In the rows, zero is written as 128.
The rows of T fall into a few groups, which share some directions, and each row is roughly a mix of its group's hidden directions.
T (121 x 12):
[[ 92 131 151 119  76 100 109 110 160  94 126 158]
 [130 104 106 172 129 155 195 126 125 143 136 105]
 [133 136 123  84 143 155 136 141 167 154  68 121]
 [134 150 135  74 129 133  81 150 149 117  86 152]
 [113 149 115  97 141 158 129 123 167 163  72 109]
 [170 137  67 141 111 152 143 136 120 134 120  84]
 [129 134  76  91 128 129 126 158 163 160 119  87]
 [118  83 135 102 142 127 183 148 148 145  89 149]
 [112  98  90 142 145 128 135 160 160 168 132  80]
 [120 142 119 123 113 171  94  78 162 108 139 163]
 [ 70 119 143 126 102  82 106 166 134 104 130 118]
 [181  95  93 116  94 145 166 137 124 143 109 110]
 [ 82 102 121 116 112 152 108 141 130 193 145 120]
 [ 83 159 171 118 140 125 143 106 102 120 136 177]
 [110 106 153 135 142 163 136  84 146 164 171 154]
 [ 92 152 163 114  92 134 107 141  99  79 136 150]
 [147 126 145  98 116 114 121  73 119 168  79 126]
 [106 158 157 187 119 149 122 105 151 131  92 105]
 [140 144 118 155 173 127 153  94 107 176 153 154]
 [131 122 123 134  62 174 121  99 103 117 153 108]
 [164 138 101 162  97 100 101 108 138  81 107 113]
 [162 148 122  62 148 123 120 124  90 144 138 157]
 [153 147 116 118 150 198 149 115 146 153 157 136]
 [127 119  93  87 101 153 120 144 159 171  96 105]
 [155 126 103 138 168 150 162 148  84 128 133  83]
 [146  94  89 134 158 177 161 156 137 125 155 134]
 [ 79 125 116 165 107 193 124 134 126 132 119 147]
 [158 136  97 118  84 151 134  94 144 144  81 101]
 [144 101  61 142 135  89 130 136 113 130 164 113]
 [135 117  77 144 127  81 127 171 129 111  87 130]
 [189 139  76 110 152 124 117 122 104 132 155 142]
 [151 143 139 106 189 112 128 116  99 178 126 110]
 [127  95  68 127 149 161 142  83 141 111 142 123]
 [121 123 103 164 130 175 155 132 125 170 152  86]
 [ 84  89 126 145 155 107 151 155 111 155 171 130]
 [141 168 126 157 123  97  76 128 158  92 105 132]
 [ 97 146  86 167 125 184 142 147 149 126 130 108]
 [179 143  77 128 129 148 116 137 133 116 108  78]
 [135 123 154 125 146 106 126 163 126 201 112 154]
 [143 131  84 119  94  95  87 148 111 105 168 120]
 [149 158 107 111 162 126 141 140 123 169 170 173]
 [109 118 104 129 129 133 167  90 126 163  66 132]
 [142 174 141  79 102  96 112 105  99 130 101 138]
 [142 167 152 111 130 174 163  99 126 153 161 105]
 [142 109 112 136 130 147 116 101 193 175 143 144]
 [131 122 114 108 132  77 135 106  71 123 160 159]
 [159 147  95 134  97 151 143 101 176 165 138 106]
 [108 140 154 155 109 104 108  77 121  80  97 134]
 [106 140 110 172 129 163 124 148 178 149 117  89]
 [115 135 181 132 148  93 120  85 109 146 132  86]
 [ 86 148 112 135 113 160 174 101 166 159 132 136]
 [123 134  75 129 133  73 103 120  88 121 154 119]
 [128 124  95 120 147 172 153 167 152 167 127  91]
 [131 101 104 137 100 193 150 173 141 134 124 126]
 [105 108  93 127 156  87 133 155 110 149 181 138]
 [ 86 103 190 151 123 155 161 145 127 136 133 136]
 [135 157  84 101 114  80  91 107 139  98 116 134]
 [144 121  75 145 146 142 158 115 133  84 138  84]
 [139 165 178  90 147 125 142 147 109 100 131  88]
 [149 137 169 128 150 143 169 118 151 169 128 174]
 [114 150 117 146  60 123 124  81 102 118 126 109]
 [147 129  81 141 122 175 125  86 135  99 144  94]
 [139 102 114 153 179 154 134 115 108 186 141 129]
 [154 146 106 159 166 180 129 116 141 168 122 104]
 [171 121  81 146 108 110 102 122  98  88 134 102]
 [164 119  62 148 134 129 103 129 102 106 150 101]
 [138 116 128 106  79 187 108 135 146 154  95 129]
 [109 110 169 106 138 150 105 116 104 186 109 154]
 [ 89 102 134 107 139 176 168 144 149 140 160 152]
 [ 98  94 173 138 114  90  85 113 114 155 122 146]
 [144 101 122 132  80 109 138 169  99 117 124  76]
 [150 119  96 126 159 130 155 154 128  76 131  78]
 [ 97 109 120  98 144 100 136 185 141 169 154 123]
 [155 114 163 124 125 119 181 107 177 124 113  98]
 [106 121 133 113 110 149 154 156 159 129 147 197]
 [139  95 112  85 173  89 119 150 110 162 142 122]
 [126 189 153 131 128 115 145 109 111 161 142 177]
 [ 77 176  85 159 147 142 107 130 137 117 136 113]
 [144 172 123 118 118 153 129  71 175 123 141 106]
 [110 122 161 149 122 188 152 129 165 148 100 105]
 [114 131 149 117  65 112  83 104 162 114 121 140]
 [112 127 164 122 167 104 161  89 148 169 118 103]
 [135 151 136 134 121 205 126 135 163 138 101 109]
 [119 140  90 135 147 103 124 133 177 133 100 184]
 [180 105 143  83 113 101 105 124 105 164 140 116]
 [171 133 175 130 141  96 123 128 158 153  81 132]
 [188 104 122 113 116 134  97 162 117  97 112  96]
 [135  80 104 149 171 136 145 169  88 144 131 130]
 [130 150 113 143 102 125 116 102 120  70  84 164]
 [150 123 107  61 137 157 119 160 165 122 132 144]
 [165 129 166 105 150  74 123  94  99 125 121 142]
 [172 176 120 101 142 161 100 129 141 137  97 101]
 [127 160 144 103 160 132 162 110 167  80 148 106]
 [147 118  56 128 128 150 112 110 124 119 125  80]
 [156 118  86 124 158 154 163 149 178 113 145 115]
 [188 159 127 154 131 136 100 114 163 103 101 140]
 [123 140 171 174 143 139 167  94 130 156 131 163]
 [123 106 132 120 147 114 120 194 118 146 107 179]
 [159 136  94 166 100 164 125  91 134  94 112 103]
 [129 141 115 123  98 103  71 116  87  99 128 165]
 [100 112 151 119 161 138 143 168  83 104 136 171]
 [ 89  89 118 161 111  98 124 128 114 155 122 180]
 [138 139 118 152  68 116 127  91 151  80 126 116]
 [ 92  96 141 139  77 109 123 133 141 147 134 182]
 [119  85  92 175 117 110 126 106 128 179 128 136]
 [121 146 145 114 200 143 142 131 142 147 134 172]
 [151 109 142 137 153 122 147 108 139 164 150  60]
 [123 149 125 162 139 132  96 147 104 113 198 116]
 [151 161  98 176 128 153 124 169 165 145 148 123]
 [141 110  84 166 161 144 140 100 122 182 135 122]
 [102  98 105 123 155 116 139 167 153 180 138  96]
 [139 102  66 143 112 133 151 114 110 144 138  78]
 [143 119 144 162 125  88 133  89  77 116 165 137]
 [134  98 174 137 125 112 183  93 138 115 101 147]
 [143 106  74 143 137 129 170 177 111 102 137 137]
 [114 123 102 176  84 119 144  73 104 120 124 129]
 [122  94  92 135 170 163 140 138 173 156 138 108]
 [122 133 138 165 150 107 140 132  97  68 143 168]
 [135 143  86 122  98  89 113  75 104 129  96 126]
 [121 121  83 147 138 155 152 184 122  91 123 153]
 [121  98 147  98 125 105 108 145  72  85 149 141]]
One row of each group comes first, with its name. Which group is each row after those in?
[162 151  80 129 184 126 146 151 133 122 104 107]
<24>
[184 157  80 127 132  95 118 106 105 129 144 148]
<30>
[ 96 126 174 130 115 132  89 146 136  88 143 174]
<15>

[146 145 121  97  85 115 104 111 161  94  80 134]
<15>
[146 109  86 127 115 102 146 190 156 107 108 121]
<24>
[169  99 158 138 104 130 118 156 148  69 120 143]
<30>
[108 119  89 119 137 131 120 137 114 198 150  93]
<15>
[153  88 114 125 175 161 132 175 109 113 140 110]
<24>
[171 139 126 115 124  88  91 145 102  88 165 135]
<15>
[147 148  92 134 146 140 181 151  86 113 126  92]
<24>
[118 113 143 142 139 195 163 167 158 135 122 126]
<15>
[126 149 171  98 175 113 129 126 184 136 131 144]
<24>
[ 89 138 138 147 187 100 148 152 139 104 160 134]
<15>
[119  92 139 126 198 149 149 140 141 133 158 153]
<24>
